In the data rows, the value 128 means zero.
Some points, one per row:
[134 111 153  92 131 161 120 126 143 153 133  91 121 119 106 157 107 121 143 139  81 135 129  97 150]
[147 152 176  81 108 161 112  83 144 119 105  61 112 125  74 168 127 132 163 160 141 171  69 102 122]
[109 126 110 154 100 138 129 151 107  87 192 126 132 181 103  81  88 126 108 130 150 108 127 129 128]
[107 157 105 166  75 121  94 214  61  60 176 208 167 172 114  80 104 130  69 104 220  90 147 204 121]
[123 117 135 126 138 134 140 102 150 136 138  92 119 134 119 137 125 126 158 137 102 150 121  98 137]
[135 129 151  72 108 175 105 138 100 127 148 118 140 154  84 130  85 139 102 139 122 118  87 105 141]
[136  72  91  91 231 147 170  92 160 231  76 169 134 133 210 109 156 135  86 105  20 107 164  72 133]
[125 107 128 167 102 111 137 182 116  92 133 152 118 100 158 123 109 126 123  90 134  67 166 129 134]
[100 176 121 215  52 142 120 173  84   0 207 123 142 206  95  62  99 135 107  90 245  93 116 165 110]
[155 140 178 123 130 169 134  80 143 102  73  82 121 111 127 147 142 149 136 107 141 121  93  80 115]
[112  83  66 146 127  92 144 201 106 140 203 172 125 135 137  90  77 111 113 127  88  97 182 141 151]
[113 127  88 187 104  71 144 154 115 100 153 156 110 109 142 103 133 121 140 119 159 113 148 162 121]
[133  89 113 145 248 156 182  90 174 194  31 171 157 116 255 118 198 145  84  56  58  77 187  74 108]
[135 121  96 155  81  91 143 171  93  70 155 143  95 121 111 101 101 142 121 118 150  84 127 132 124]
[131 134 138 120 123  99 114 119 139 144 111 116 115  93 120 153 150 120 161 155 138 169 119 157 132]
[132 110 143  92 140 153 117 132 137 157 139 106 129 128 117 153 103 120 136 145  86 139 134 107 148]
Then 14 other points, each followed by its number:
[122  99 150 155 154 146 132 163 144 133 112 153 150 103 182 145 139 115 123  83  95  96 178 136 140] 0
[147 136 173 121 127 168 138  95 153 109  77  84 118 114 128 154 146 151 143 105 135 125  97  87 115] 1
[138 147 180  86 134 170  96 120 136 135 109 114 152 139 108 164 131 128 126 139 136 154 113 136 135] 2
[130 160 163  87 137 148 100  82 148 157 116  88 139 130  97 164 150 116 159 167 141 195  92 139 134] 3
[133 162 130  91 123 119  97 108 113 154 117 133 133 132  98 142 149 120 138 173 154 178 103 163 121] 4
[102 123  98 164  94 114 127 176  97  87 194 152 132 165 120  89  94 123 113 123 152 107 155 156 131] 5
[139 146 150  93 125 125 116  98 132 145 104 108 122 115 111 157 146 130 150 157 135 160 106 132 123] 6
[150 146 150  76 153 132 117  63 153 169  74  93 113  98 104 167 158 132 156 156 122 173  85 110 120] 7
[147 137 183 126 115 171 131  91 150  94  87  83 116 114 113 153 139 143 134 110 144 118  94  87 107] 8
[138 106 101 154  81  92 140 177  95  92 154 156  97 109 108 112  96 134 124 119 141  77 124 128 121] 9
[110 122 107 170  90 117 128 172 101  84 189 149 134 156 121  95  95 119 112 123 154 108 150 157 132] 10
[135 164 161  80 132 137  98  84 149 150 109  89 132 128  92 163 152 117 156 176 138 195  88 142 129] 11
[128 149 161 132  92 134 118  96 141  98 142  65 112 128  79 142 119 133 171 152 147 165  96 123 133] 12
[119 128 113 153 104  80 127 142 130 121 141 116 104 102 104 132 131 116 165 141 140 144 132 145 132] 13
Which three of these numbered points are nearest to each point below, looking only along the 7 directions in which the first points spread most? Their numbers follow each, nearest first.
[127 102 154 143 145 144 133 160 147 129 106 140 150 102 179 157 121 123 115  93 100  99 173 121 135] > 0 1 2
[152 134 154  91 138 138 124  99 144 147  88 104 120 111 119 159 134 133 140 143 117 149 103 111 131] > 6 7 2
[147 137 162  95 134 140 121  95 145 142  90 105 123 104 120 160 147 128 145 146 129 147 100 111 126] > 6 7 1
[151 138 171 123 117 162 134  94 141 103  91  89 112 113 115 154 137 148 138 106 139 111  90  85 115] > 8 1 6
[138  87 114 140 245 157 181  84 173 197  23 178 164 112 255 119 201 139  78  53  53  78 192  80 109] > 0 1 8
[140 147 125  75 144 133 120  74 131 164  92 117 118 136 100 134 151 135 123 159 125 164  78 113 115] > 6 7 11
[132 112 161  98 133 158 116 125 139 152 140  98 137 116 110 156 105 120 142 138  90 145 133 105 152] > 2 6 3
[121 119  99 154 107  60 134 139 127 126 153 125  98  93 116 130 118 114 167 151 123 137 139 140 139] > 13 9 6
